Read these off the matrix that follows. Indices start at 0.
1) Which number is the bottom-right entry?
2) Which number is the entry at row 1, column 0?
3) Which number is the entry at row 2, column 0?
4) Which number is the entry at row 0, column 0?
5) Which number is the entry in the top-right corner?
6) Which number is the entry just left of 108?
7) Which number is the entry just left of 118?
8) Which number is the entry at row 0, column 2?
[[133 146 145 131 136 130 116 139 120]
 [129 116 125 124 139 138 139 120 133]
 [115 121 121 101 125 117 115 117 109]
 [117 111 124 155 125 137 123 148 141]
 [135 135 134 151 146 128 142 108 124]
 [129 124 118 126 113 123 116 137 137]
 [131 141 141 128 114 133 130 132 136]
 [137 112 131 140 109 120 133 122 147]]
1) 147
2) 129
3) 115
4) 133
5) 120
6) 142
7) 124
8) 145

x =
[[144 119 124 126 140 131 140 127 130 124 123 130 150 130 146 123]
 [115 125 134 114 138 132 130 127 118 127 118 117 132 121 128 127]]
The smallest entry in the last row: 114
The second entry on the diagonal from the top-right corner: 128
The 1st entry in reading order: 144
The entry just left of 117 is 118
The entry just right of 150 is 130
Which number is the entry in the top-right corner? 123
The largest entry in the last row is 138
Which number is the third-last entry, reading row by row? 121
Which number is the largest entry? 150
Which number is the entry just left of the largest entry? 130
Which number is the entry in the bottom-right corner? 127

array([[138, 125, 116, 111, 113, 137, 115, 114, 110, 125, 142, 115, 122],
       [132, 137, 131, 128, 116, 128, 123, 121, 126, 120, 142, 121, 123],
       [140, 133, 125, 121, 112, 113, 122, 116, 148, 120, 147, 115, 121],
       [118, 127, 135, 138, 138, 142, 134, 137, 111, 132, 113, 139, 134],
       [138, 131, 120, 119, 115, 114, 121, 117, 150, 121, 144, 117, 122],
       [122, 121, 130, 130, 137, 109, 133, 133, 155, 134, 117, 131, 130],
       [132, 130, 125, 123, 119, 146, 122, 122,  98, 124, 135, 123, 125],
       [114, 118, 134, 137, 146, 126, 140, 141, 129, 138, 103, 139, 133],
       [136, 131, 122, 124, 112, 130, 119, 117, 125, 121, 144, 117, 119],
       [134, 136, 127, 129, 119, 114, 126, 122, 156, 120, 140, 124, 125],
       [123, 127, 130, 131, 135, 110, 133, 132, 157, 130, 121, 132, 131],
       [134, 128, 124, 123, 121, 110, 127, 122, 154, 125, 135, 121, 123],
       [116, 122, 133, 137, 146, 129, 141, 140, 132, 136, 104, 142, 136],
       [142, 133, 126, 123, 112, 117, 123, 116, 144, 121, 148, 116, 121],
       [132, 139, 127, 121, 114, 139, 122, 119, 108, 118, 143, 121, 124]])
Rows and columns are numbered from 0.
The entry in the top-right corner is 122
The entry just right of the smallest entry -> 124
The entry in the top-left corner: 138
What is the entry at row 0, column 2?
A: 116
The entry at row 2, column 2: 125
What is the entry directly below the largest entry?
A: 154
The bottom entry of the column that holds the largest entry is 108
The entry directly below 104: 148
What is the entry just right of the centre entry?
A: 141
The entry directly above the centre entry is 122
The entry in row 1 and column 0 is 132
The entry directly above 104 -> 135
The entry in row 0 and column 1: 125
What is the entry in the bottom-left corner?
A: 132
The centre entry: 140
What is the entry just right of the largest entry?
A: 130
The minimum: 98
What is the entry in the bottom-right corner?
A: 124
The top entry of the column that holds the smallest entry is 110
What is the entry directly above 156?
A: 125
The largest entry: 157
The entry in row 2 and column 0 -> 140
What is the entry at row 2, column 1?
A: 133
The entry directly above the largest entry -> 156
What is the entry just left of the largest entry?
A: 132

[[133 131 126 136 132 136 131]
 [129 117 141 122 132 118 123]
 [137 116 149 131 146 130 122]
 [140 128 138 144 143 143 128]
 [113 131 115 114 108 115 130]
 [133 127 132 134 135 133 128]
 [127 140 114 137 123 137 135]
 [130 148 104 143 125 144 138]]
Indices start at 0.
The entry just right of 146 is 130
Give the entry just right of the largest entry.
Answer: 131
The entry at row 1, column 1: 117
The minimum is 104
Give the top entry of the column that holds the largest entry.
Answer: 126
The top-left entry: 133
Give the entry in the bottom-left corner.
Answer: 130
Give the top-right entry.
Answer: 131
Give the entry at row 1, column 0.
Answer: 129
The entry at row 2, column 0 -> 137
The entry directly below the largest entry is 138
Give the entry in the bottom-right corner.
Answer: 138
The entry at row 2, column 2 is 149
The entry in row 2 and column 1: 116
Give the entry just right of 118.
Answer: 123
Give the entry directly below 146.
Answer: 143
